In the data rows, 128 means zero.
Here are some points:
[116 127 150 162 144 129 128 170 133 115]
[100  86 163 169 138 135 127 132 113 138]
[ 74  66 188 188 135 136 121 107 124 131]
[148 147 118 126 142 137 125 149 126 115]
[ 78  76 185 215 128 133 132 187 138 121]
[ 99  93 157 153 133 119 132 103 121 123]
[ 68  43 177 197 119 131 121 156 122 123]
[107 113 157 150 142 136 128  58 111 130]
[153 175 116  90 143 120 119 106 125 123]
[130 147 139 113 144 140 131  77 120 116]
[ 66  66 184 200 121 134 141 154 128 119]
[231 216   0   0  16 116 124 198 136 151]
[119 124 152 139 146 135 129 109 130 128]
[100  99 150 161 134 123 120  36 120 134]
[ 83  58 195 201 151 140 136  80 116 110]
[ 96  97 172 172 126 125 133  91 131 132]
[ 97 100 163 173 130 143 139 153 118 137]
[171 172  88  85 148 130 123 140 137 136]
[ 35  49 218 215 154 133 140  92 124 133]
[ 87  86 180 173 159 124 138 105 122 137]
[198 247  68  29 157 126 132  90 124 127]
[151 156 121  89 147 130 134  86 114 119]
[255 255   0   0 117 121 125 193 141 135]
[122 135 126 129 143 123 136 143 119 134]
[255 255   0   0 103 111 123 159 136 139]
[178 199  89  68 176 128 131  97 119 135]
[111  97 150 142 136 132 132 141 130 126]
[233 211  22  25 115 127 133 135 122 130]
[ 90  86 170 183 133 129 124 126 127 123]
[ 85  51 170 195 113 132 125  55 121 117]
[ 99  84 181 182 139 134 129 122 134 127]
[169 191  92  68 135 132 128 105 126 125]
[141 130 142 130 140 122 119 138 128 126]
[185 233  65  39 157 146 136 120 113 133]
[154 140 126 109 138 123 130  86 126 131]
Then 12 other points, each followed by its number:
[101 110 154 153 148 140 134  98 131 136] 0
[255 255   0   0  61 119 126 183 131 141] 1
[189 172  66  44 127 126 136 178 138 134] 2
[139 136 133 123 136 129 135 157 134 135] 3
[207 203  59  46 136 123 123 143 117 125] 4
[  0   0 170 255   1 121 125  57 136 104] 5
[179 255  50  13 164 113 104  92 140 119] 6
[ 39   0 190 234  91 145 137 127 130 127] 7
[ 72  67 193 186 133 128 131 140 127 130] 8
[ 81 102 177 167 155 131 130 121 118 138] 9
[112 101 163 153 143 129 131 161 128 133] 10
[ 48  45 183 229 115 134 132 123 126 124] 11
Which of these numbered points is nearest to each point below, ignoring the 2 directions in which the first points spread most? Its number follows each.
[ 89 100 174 189 137 125 123 167 119 136] > 9
[110 123 148 148 147 134 122 179 117 144] > 9
[ 69  67 155 195 103 130 119 115 132 104] > 11
[207 203  36   9 135 121 134 136 137 134] > 2
[  0   0 184 255   0 125 112  89 139 106] > 5
[164 144 107  90 135 125 130 148 133 129] > 2
[104 106 153 168 130 128 126  92 124 129] > 11
[ 80  45 159 188 102 128 121  86 137 102] > 7
[242 255   0   0  23 118 130 247 137 157] > 1
[ 58  71 179 195 132 133 141 141 135 122] > 0
[172 221  92  57 165 129 115 165 127 124] > 9
[ 52  21 192 227 109 124 133  26 114 114] > 7
[190 255  37  13 127 126 124 142 124 124] > 9
[ 91 101 175 173 135 124 128 172 126 130] > 9
Now 12 new points, numbered from 0 again:
[108  93 176 167 139 130 121 104 119 142] 0
[178 192 100  71 159 138 123  75 120 126] 1
[222 208  33  25 129 123 142 139 128 134] 2
[103  90 170 162 138 126 134 144 118 129] 3
[ 96  86 169 178 149 125 129  98 128 133] 4
[134 127 113 102 148 133 137 165 136 138] 5
[184 236  77  45 166 124 107 119 131 130] 6
[ 70  51 187 209 117 130 123  61 118 125] 7
[ 64  38 168 208  88 124 118 142 140 117] 8
[ 81  50 195 198 142 119 127  66 132 130] 9
[123 116 150 153 144 130 134 132 121 137] 10
[ 96  96 177 157 144 125 134 128 117 133] 11
Which of these numbered points is nearest to each point below, ignoring the 2 directions in which the first points spread most? Its number follows each.
[ 46  20 158 203  75 115 100  86 148 111] > 8
[ 71  79 189 179 127 117 133 163 133 125] > 11
[219 255  63   0 156 131 111 209 140 123] > 6
[110 119 144 148 139 122 129  91 129 126] > 4
[188 174  90  72 133 124 123 193 133 127] > 3
[ 98  91 173 169 130 125 143  88 136 130] > 9
[175 201  99  65 167 128 121  73 126 128] > 1
[178 215  78  42 138 134 115  73 118 121] > 1
[ 66  54 197 200 128 133 135  99 135 121] > 9
[ 72  61 164 184 118 120 122 118 139 120] > 8
[135 134 134 118 152 132 125 165 130 131] > 5
[ 87  83 175 182 136 131 124 131 128 116] > 1
[130 122 124 121 143 138 132  90 126 131] > 2
[ 93 106 162 167 145 120 135 104 133 138] > 4
